Named moves, each a turn or a mirror, and the order they were made in; the first pair answered:
J297:
[  1  10  18  -6   1   8 -25  -7  -5  11  -7  14  -3  -9  -2  -8   2  -1
  -6 -36 -21  20  17   8 -24  20  47  -5   0   5  27  14  32  21  -1  18
   4  32  -3 -23   3  -9 -18   6] -> [-21 -30 -20  15  17 -11 -14   6   9  -9  -8 -13  10  24   0  27 -18  -8
 -17   7   8  22  17  -3 -15  21  -9   8   7  34 -14 -16 -27  -5  29 -20
  11  -1  -3   3 -10  -6  17  13]
[  5  15  -6 -16   7   1  -7  21 -10 -16   3  -5  31  11  12   5  -9  -5
 -11  20   5  -2  17 -20 -24   2 -28  -1  -1   0  35  25   7  -8  21 -26
   1  19   9  -2  -5   5 -24  25] -> [  5  17  -5 -14   5   0  -5  19 -13 -14   4  -4  26   8  12   5 -12  -6
 -11  16   4  -6  15 -22 -27  -1 -21   0  -3  -4  40  27   9  -7  17 -22
   5  27   9  -7  -1   8 -25  22]
[-23  17 -11 -15 -11 -12  -1   8  -6 -10 -23  13  23   2  15  10  10  24
  -2  13  -2  -3  -9  -7 -10   4  -4  37 -10   4 -13  22  31 -18   7  15
  10   8  34  -4  -5  -1  -8  19] -> [-28  16 -12 -12  -9 -14  -2   9  -9 -11 -21  12  22   4  14  15   4  27
  -4  15   1  -2  -7  -6 -12   1  -5  39 -13   5 -12  18  29 -14   9  17
  12   3  36  -4  -6  -7  -7  17]
[ -8   6 -16  -3 -15  32  16  18   2   4   4  -3  -2  -8 -10 -14  36   6
 -28  11  19  -6 -19 -24 -16  -7 -10   6   3 -10   0 -15  -1  -6  10  -7
 -17 -12   7  26  -1 -20  -1  23] -> [ -2  12 -12  -8 -21  33  13  18  -2   8   5  -3  -8 -11 -10 -22  40   5
 -21   3  13  -7 -17 -28 -19 -10  -2   1   1 -16   5 -13  12  -3  10   3
 -18  -4   6  23  -4 -16  -7  18]
J934:
[-12  -7  -6  12   5 -11  -2   0   8   9  -9  10  10  25   3  25  -7   5
  -1  18  -5  12   4  -3  -6  10 -20  -4 -13  25  -3  -9  -9  -6   0  -3
   3  -5  -2  17 -13   8  13   5] -> [  5 -11  12   8  11  -2  13 -22  13  26  -4  14 -21   6 -20   2  -2   7
   2  10  -8  -1  -9  -3  -5   2  -8 -17  -7   3 -12  -8 -12   0 -15  14
  -1  -7 -18   7   6  -1   8 -19]
[-22 -58 -20  29  27 -28  26  -3  15  -6   0 -32 -13  13 -26  33 -34   1
 -25  34  26  11   9  -4  12 -11 -28  17  16  38 -31 -38 -59 -17  12 -24
   8 -45 -16  18   3 -11  31   8] -> [ 23 -36  39   2  28 -12   5 -33  10  36  -9  12 -62 -27 -44 -16 -17  11
  -7 -33 -18  28  20  10 -15  -6  58 -12  19   6   2  -4  -1  26 -27  33
   3  21 -44 -33  29 -20 -11   0]
[ 13 -11  17   8   8   7   3 -18   5  23  -2   7 -27  -2 -24 -23   8   0
   3 -24 -11  -8 -11  21   1  -5  21 -16  10 -18  -7  -7   4  12  -8  17
  -6  10  -2 -24  12 -10   1 -13] -> [-13   0  -9   7  -5  -3 -24  13  -6  -2 -10   1  19  31  16  16  -7   1
  -6 -14  -4  17  16  21  -8  14   3   6  -4  20  16   1  18  -1  18  -5
   4  24  21  -4 -21   5   6  28]
J362:
[ 10  28   4 -15 -17  23  -6   5  -5  -5  -3  -3   7 -17  -2 -19  12  14
  17   2  -7  -9  -2 -11  12  -7  -1  -4  -5 -15  -1  15  19  -4  -4  11
   3   0   8  -1   0   4  -7  -9] -> [ 11  26   4 -12 -22  22  -6   7  -3  -5  -2  -2   7 -17  -1 -16  11  15
  14  -3  -2 -10  -4 -10  10  -5   3  -4  -5 -14   3  17  22   0  -7  11
   6   5   9  -5   1   1 -10 -11]
[-23 -24   8  33   9 -31  22 -27 -27   6  -7 -10  -4  45  -3  23 -15  28
 -16 -17 -18   7  36   3 -13  33 -24 -34 -32  34  -2  -6 -33   8 -11 -35
  27  19  10 -29 -24  20  -2  18] -> [-23 -23   1  31   6 -31  26 -25 -28   0  -6 -13   3  44   1  26 -14  20
 -19 -13 -16   7  31   2 -11  32 -29 -33 -33  37  -3  -4 -37   3  -9 -37
  26  13  12 -25 -27  21   2  20]
[ -4  32  23   1 -26  29   3   1  -4 -29  10   1   7 -12   6 -33  29   7
  28 -28 -13 -10  11   4 -12  15  46   1  26 -28   9   1  55  -2   6  37
  25  18  14  -4  18 -36 -30  -2] -> [-21  41   5  -1 -35  28  12  18  -8 -49   9 -10  30  -5  14 -26  29   7
  24  -1   2 -28   3  -8   4   7  15  17  25 -26   2  -7  44 -15  20  21
  23  -9  37  23   8 -29 -21  -2]
[-35  36 -28 -24 -21 -27 -30  10 -14 -17   6 -17  89  28  69  30 -11  30
  14  -3  21  71  32 -10 -12  30 -21  33  -8  61  28  11  54  24  27 -29
   8  17  30  34 -52  49   2  41] -> [-13  24  11 -23  -4 -35 -46 -18  -6  18  -3   2  43  12  55  15  -6  30
  22 -41  -3  95  46   9 -33  35  32  15  -4  55  39  15  69  49   7  -1
   5  67  -7 -11 -39  33  -6  43]
J580:
[ 20 -12  -6 -13  30  22   8  -7 -13  22  29 -12  -9   6   2 -41   7  -4
   6  41 -20 -30   5 -23  25 -36  17 -21  28 -15 -48 -33 -17 -39  -8 -18
 -33 -13  -4  21   3   7   3  25] -> [ 30  15  13 -24  21  24 -13  -9 -26  34  22  10  -8  -3  13 -47  13   0
   6   8 -36 -11  23 -19   5 -24  52 -26  19 -18 -19 -10  28 -27 -19  -3
 -26  27  -5   4   0   9 -15  34]
[-18  60 -14  -7 -37  18 -24  29 -23 -27   6  20  45   0  49  -1   9  10
   8  -8 -17   7  11  -2  -9   9  14   6 -13   9  37  27  57  -1  19   5
   5  17  37  11 -28  21 -25  23] -> [-37 -16 -34  24   8 -21 -25  18  -2 -25 -10  -6  22  39  33  40 -25  -5
 -14  12   3  41  19  14 -23  15 -15   9  -3  52  -5 -13 -18 -15  40 -33
   8  13  -6   0 -29   5  21  46]
[  8  40  33   7 -31 -38  -5 -16  -2 -12   5  -3 -28 -35  11 -36 -13  10
  13   1 -17   3  12  43   6   0   2 -11 -12 -17  17  -2  32   1 -30  24
   8  -5   7  16  11 -37 -10  27] -> [  1  -2  25  30 -10 -60  -3 -24  12 -11  -3 -18 -43 -18  -2 -13 -27   8
   3  13  -4  20  18  47   2   2 -11 -10 -11   8  -8 -26  -5  -6 -17   0
   7 -10 -11  11  14 -50  16  35]

Each pair is 2 to 3 moves apart.
[ 11 -29  24  28 -12  16  23   2  32  36 -14  -1 -42  -7 -57 -29 -10  -9
  16 -38  -5 -19   4  17 -28 -21   6   4  19 -26 -20  -6   4  15 -12   4
  22  -1  -6  13   9 -39  34  -7] -> [ 11 -27  25  25 -16  16  21   4  30  37 -16   1 -42 -10 -48 -30  -7  -7
  16 -45  -8 -22  10  17 -29 -17  15   3  13 -30 -10   3  15  17 -16  12
  27   9  -2   4   5 -39  30  -8]
J580 then J580
[-27  13  36 -49 -18  -7   4   5  -8  13   3   6  59 -19  20  14  17  -8
  40  -2 -27 -10  17  11  -1   0  -1 -20 -15 -27  46  16  16  37   7  22
   3  -2  12   4 -17  26  -5  25] -> [-36 -27  20 -33   1 -18  28  -4   9  13   7 -14  41 -14  -5  23   7 -17
  32  30  -3 -29  -4   4  19 -18 -45 -13   1 -27  -1 -21 -45  24  10  -4
   1 -50   0  16   1  16  27   7]
J934 then J934 then J297
[ 27 -24  22 -10  17  -2  29 -34  18  38  -3   3 -43 -17 -44 -37  14  -7
  12 -12 -10 -21 -26  14   6 -24  14 -35  19 -35 -22  -7 -26   7 -26  18
 -10  -9 -40 -28  38 -12  -2 -43] -> [ 28  -5  34 -18  10   1   4 -29  12  40  -7  19 -41 -15 -31 -41  17   2
  21 -32 -28  -1 -10  21  -9 -11  43 -38  11 -28   4  10  10  19 -29  27
 -10  26 -41 -40  29 -11 -12 -29]
J934 then J934 then J934
[-28 -47 -38   2  -3 -32  19  31  -3   7  20 -20  17  -9 -25  30   9  -7
   0  12  13  -6 -16 -26 -16  26 -15 -31  19 -10  10 -10 -43 -19  -3  -7
   1 -38 -24  -7  23 -12 -11 -13] -> [-43 -27 -39  -8 -12 -35  -8  47 -14   4   8 -11  37   6   4  48   6  -2
   0  -4   5  24   6 -17 -36  45   1 -30   6   9  36   5  -9 -19   6 -10
   4  -5 -15  -9  -2  -7 -19  13]
J934 then J934
[-22  32 -10  -8   4  17  12  15 -18 -21  15   0  24  -5  22  11   7   1
  -1   5   8   7  -3  -5   1  19 -26   7  -3   9  20  -5  29 -11   1   3
   3 -13  23  25 -24  27 -13  30] -> [ -9  45   2 -14  -3  25  13   9 -20 -12  15  10  16 -15  17  -7  12   4
   2  -6   1  -4 -12  -8   6  11 -14   3  -1 -10  28   2  38   0  -8  22
  -7  -5  20  17  -7  28 -25  15]
J934 then J934 then J362
[  3  37  -8 -11 -26  -6  13  17  14 -31   4 -38  23   2  32 -27   1 -13
 -41  47  15  -6 -40 -36  27   8 -16  25  -8 -14  -9  -2  20  -5  25  -4
 -22 -38  32  37  -9   4  28 -35] -> [ 25  45  19 -25 -19   9  15  -5  15  -9  10 -23  -8 -23  14 -56  16  -3
 -30  21  -8  -5 -46 -35  21   4  19   6  -2 -38   1   6  39  12   0  22
 -27 -23  18  12  13  -7  10 -52]
J934 then J362
[  4   2  -5  -4   3 -13   4   9   1 -27  -8  13   9  31  16  29 -19  -6
 -14  28  22 -30 -34   2  14 -12 -44  16 -23  23   0  -4 -19  13  40  -5
   9 -20   9  22 -16   7  -1  21] -> [  6   5  11  -6  13 -17 -19   7  -2 -16 -20  24  -1  34  32  33 -22  -5
 -12   0   7   5 -19  17 -10   2 -11  11 -28  33  23  10   5  24  36   5
  12  25  -2  -1 -20   7 -12  39]
J934 then J580 then J934
[ 15  -1  15 -10   4  12   6 -12  15  13  -5   5 -26 -16 -10 -25   1  -4
  14 -23   5 -21   0  23  -9  -6  14  -9   7 -37  -5  11  21  10  -1   4
  13   7 -14 -28  16  16   2 -11] -> [  6 -12  -4  -1   8   7  21  -9  20   3   2  -9 -21 -11 -14 -13  -7  -9
   7   0  20 -32 -17  12  -2 -11 -19  -6  12 -32 -25  -7 -14   0  11 -10
  12 -22  -7 -10  17  13  16 -16]
J580 then J580 then J297
[ 15  -2  21  -8   8   1   1 -19   8  17  11  13 -17  -2 -11 -16   4   1
   6 -11 -13   6  -7   6   2  -7  18  -9   4 -19  15   7   1  12 -25  13
  -5  17  -5 -16  18  -4 -13 -13] -> [-16   3 -17  -4   0  -5  -2  16   2 -16  10   0  31  25  17  18  -6   0
  -3  16   8   5   1  -6  12   7 -25  12  -5   9  13  -3 -15  -9   5 -18
  -3  -2  22  11 -11   6   3   4]
J934 then J580
[ 17 -62  22  34  21 -42  23 -35  -9  19  -2 -18 -23  23 -23  14 -14  17
   1   2   8  -7   3  -2   8  -5  27   5 -13  32 -30 -24 -36 -32  21 -32
 -17  -2 -24 -32  25  10  -2  28] -> [ 13  -3  28  14 -15 -30 -12  -8 -33   6  -4   3  13  26  17  13  -2  25
   8 -29  -6   8  26  -1  -7   7  55   8 -29  38  22  12  36 -22  21 -20
 -14  36   6 -30  -2  38 -28  58]
J297 then J934 then J297
[-14  21 -18 -20  -8  13  13  -2  -2 -14  22 -19  32   1 -11 -14  12  -9
  10  19  18 -37  -9 -25  32  -3 -41   7  -8  -9  -4  13   2 -20  20  -1
   3 -25  11  38   3  18 -11 -13] -> [  6   2   7 -21   8  14  18 -32  11  15  22 -10 -14 -19 -36 -36  20 -12
  14  -5   5 -38 -12 -10  28  -9  -8  -9   0 -32  -7  11   2  -4   2  20
   2 -16 -23   6  31   7 -17 -29]
J362 then J580 then J580
[ 14   6  20 -15   9   2 -30  -2  -4   6  -6  17  -8   1  15  -8   5   1
   2 -19 -10  23  25   6 -29  14  41 -15 -10   3  29  21  33   9   6  16
   2  57 -15 -22  -2  -5 -12  25] -> [ -5  44  -2 -22 -18  19 -17  32 -21 -23   7   5  45   6  32  -5  15   2
   2   9   3 -10  11 -18  -6   9   4   2 -18  -2  28  25  38   0  15   4
   2  19  26  20 -15  13 -19  24]
J362 then J297
[ -9  40  -6 -31 -18  29   0  18  -2  -7  19   3  33  10   6 -17  17  -3
  -6  -4 -16  -8  -3  14  13   3  12   0  -8 -13  19   8  30  10   7  18
   7   7  20  37  -2  33 -36  13] -> [-26  -6 -31  -5   3   8   4  20   9 -17  11 -17  30  34   2  12  -2 -14
 -17  24   6   5  -1  16  12   6 -25   6   4  13 -11 -20 -22 -11  29 -14
  11 -15  12  49 -11  27  -6  20]
J362 then J297
[-10  11  39 -33 -10  43   7  11   4   0 -19  -6 -11 -33  36 -14  32  -5
  19 -69 -29 -12  34  11  22  -5   8 -13 -19 -26  52  40  42  16   3 -10
  -8  32  -2   3  22  -5 -12 -10] -> [-14 -37  44 -16  22  18   3  -9  21  16 -27  -9 -42 -21  16   0  17  -8
  13 -71 -31  16  41  28  12  -4  14 -20  -9 -13  33  22   6  16   4 -23
  -6  42 -36 -18  33 -18  13  -4]
J580 then J297
[  5 -30  10   9  13  -1  15 -18  14  25  -4 -13 -27 -17 -29 -14   6  -5
 -16   3   3 -13  -5  -6  13 -21  -2  -6   6  -6 -28 -25 -29   7 -15   3
  -4 -30 -16  -8  22 -14  11 -29] -> [-27  -6 -20  11  -5 -14 -16  24  -3  -8 -16 -20  35  20  23  32  -6  -2
 -22   5  11  18  23  -5  -3   3 -15  15 -12  35   3 -11  -2  -9  20 -23
   1 -12  16  13 -22   7  17  19]
J580 then J934 then J580
[ 11  -2   4   9  13  -9 -24  14 -11  -5  10   7  -8 -13   1  19  -5  23
   5 -22 -15  12  40  19  -6 -10  20  10   8  28  13   8  14 -13   9  -9
  -4  37 -23  -9 -14 -26   8  16] -> [ 13 -33   2  17  26 -14  -9  -1   1   1  10  -3 -22 -16 -19  19  -8  16
  -2 -10  -8   4  29  17   2 -17   8   9  13  25  -6 -11 -22 -21   8 -10
  -9  17 -33  -9  -5 -36  27   3]
J934 then J362
[  1  -6  10 -16   6  16 -39 -17  -6 -36 -14   5   9   8  19  12   7   1
 -18 -25 -21  12  35   6 -20  30  18   4  -4  23  33  16  20   2  15   3
  -1  52 -10 -28  10  17  -5  28] -> [ -7  16  -3 -22  -7  25 -33  -2 -19 -54  -4   0  37   7  30  12  12   1
 -12 -11 -10  -5  29  -7 -11  27  -2  16  -7  17  36  24  26  -7  20   1
   1  30  16  -6   4  28 -11  24]
J362 then J297
[-29 -47  -4  17  54 -19  -5  -5  -8  53  -4 -23  -2  22  49  -5  19  20
 -36   5 -17 -19 -26 -12  45  21 -27  -7 -13 -40 -43 -17  29 -31 -17 -28
 -29  -7 -34  11   5  40  23   1] -> [-38 -34 -10  15  40 -22 -21   4 -11  48 -15 -16  10  31  66   7  17  25
 -38  -4 -21  -1  -8 -10  33  31 -21  -4 -17 -27 -26  -9  46 -31  -8 -31
 -25   9 -25  17 -10  46  21  21]
J934 then J934
[  1   5   4  28  23  -9 -24   0  -5   9 -16  18  -8 -11  13  10  -5  11
  -7   9   9  23  25  32  -7  20  26   7   4  14  34  16   5 -10 -16  -6
   4  26  -2 -16 -11  17  -2  -3] -> [ -4  13 -21  30  13   2  -5  18  -6  -9 -10   5  16 -10  11  11  -4  11
  -9  41  29  -6   7  12  16  11 -14  16   3   8  13   5 -15 -24  -8 -20
   2 -16  20  15 -15  21   2 -12]
J580 then J580 then J297
[-27  21  -4   7  -4 -25 -48  18 -20 -34 -10 -13  23  20  11  50 -20  13
 -24 -24 -20  -8  33  -1 -37 -17  19  -9 -15  13  24 -11  29   4   3   1
  -5  29  -5 -38 -32   8 -31  42] -> [-21  55  -6 -10 -28  -1 -25  24 -30 -45  13 -17  42   2   8  27  -1  16
 -14 -10 -18 -49   4 -19 -11 -34  -2  -9 -17 -17  23  -6  40   3  -5  10
  -4  -3  20 -13 -27  19 -46  15]
J580 then J580
[  3 -28   6 -23   3 -13  33 -25  -1  -4  19 -17  -7  -5 -14  -6   9   1
 -13  11  -1 -24 -32   2  -7 -45 -24   3   9 -19 -25 -15 -14 -22   1 -26
 -26  -7  -7  13   0 -15   9 -13] -> [-13 -10  -9 -22  -5 -21  11   3 -13 -23  10 -14  28  23  17  20   0   2
 -20  13  -2   1 -13   4 -16 -27 -30  17  -4   7  -5  -5   7 -27  22 -43
 -17  13  13  20 -29  -6   5  18]
J934 then J934
[ 17 -34  18 -15  14 -11  -9  -4  11   1 -16  -2 -38 -18  -5  -9 -24  18
 -23 -11  -6 -30  -9  19  31  14   9 -19  11 -10  -9 -36 -17 -20 -19  -4
 -27  20 -15 -35  44  -8 -22   9] -> [ 22 -18  19 -20  10  -3  -9  -4   9   2 -18   1 -35 -22  -1 -15 -21  23
 -18 -23 -12 -33  -5  18  28  17  16 -17  11 -15   3 -20   0 -16 -21   4
 -28  25  -9 -36  45  -4 -34   8]
J580 then J580
[-29  -9 -26  10  -1  -3 -25  13  -7  -9 -12  10  17  15  33  32   5   4
   1 -11   4  22  20  -6 -21  16   6  10 -16  18  20 -12  10  -9  17 -26
   0  16   2   2 -12  -1  10  24] -> [ -2  21  -8  -5 -20  29   1   1  -9   5  10  14   3 -31   9 -19  28  10
  18 -13  -5 -30  -7 -20   5  -7  18  -2 -10 -38  16  -1  35   5 -11   5
  -5  -9   9   2  12  -2 -16 -23]
J362 then J934 then J580
[ 17   2  21  34  -1   8 -10   2  23  -2  -5   5   0 -30 -38   7  31 -32
   0 -25  -6  -8 -34  -4  13 -13 -15  -9  11 -20 -13   4  -1  -5   5 -15
  22  -6 -43   7  -7   1 -22   7] -> [  8  -8  17  39   3  -5 -25   2  33  -3 -15   3   0 -17 -33  23  24 -31
  -2 -31  -7   9 -19   3   2  -4 -14  -4  12  -2  -6   5  -8  -6  14 -24
  21  11 -53   1 -18   4 -18  24]
J934 then J580 then J362
[ -9 -12  -8  23   8   8 -14   1  22  43  -7   8  -5  45  21  34  -3 -20
 -26  19  -9   9  11  46   9   5  -8  -6 -18  -8 -22   5 -20 -28  -2  -2
  -2 -10   6  -9   9 -16  11  -8] -> [  1  -6   1  21   6  19  -5 -10  21  52  -3  12 -19  28   6  15   4 -16
 -22  13 -11  -6  -1  41  18  -6  -2 -13 -15 -30 -21   7 -17 -21 -12  13
  -9 -18   4 -10  26 -22   2 -29]
J297 then J934 then J934
[ 28  19 -11  15  -4  -1 -31 -15 -35  64 -27  48 -12  17  -3  14  12 -29
  18 -56 -21  14   5  -8  -5  33  25 -18 -11 -13  46  41  15   7   3  -9
 -36  14 -10 -29  -8  -7 -23   4] -> [ 34  17 -26  14  -6  16  20 -13 -36  55  -7  27  -9   3 -29  -5  23 -31
  17 -16   3 -40 -37 -27  37   9 -24 -11  -1 -43  11  24 -22  -6  -3 -14
 -44 -54   2   5  10  -7 -15 -41]
J362 then J934
[-24 -57 -27  33  30  -8   0  -5  24   1 -18 -25  -6  41 -31  59 -14 -33
 -23   9  22   3  -2  26   0  -4 -39  23  22  36 -25 -33 -66 -23  34 -24
   3 -36  -2  30   7  -9  35  23] -> [  8 -67  12  25  48  -4   0 -37  34  37 -20  -8 -60   9 -58  28  -4 -31
 -13 -25  -3  12  -4  42 -12  -7   6   2  33  15 -24 -34 -58   3   8   4
  -1  -9 -36 -13  36 -24  26   5]
J934 then J297
[-40  22 -33 -13 -48   5  -9  26 -34 -43  26 -12  67   7  17  54   9  -4
  20  -1 -31  -5  15 -10  31  14 -29  43 -24   1  34 -12  28 -44  23 -15
   8  41  12  52   6  -6   6  33] -> [-46 -24 -33   3 -21 -20 -24   6 -17 -28  15 -16  38  22   8  76 -14  -9
  15  -8 -29  27  32  10  17  21 -18  41 -17  29  23 -26   0 -40  32 -33
  10  59 -19  26   6 -19  25  52]
J297 then J580
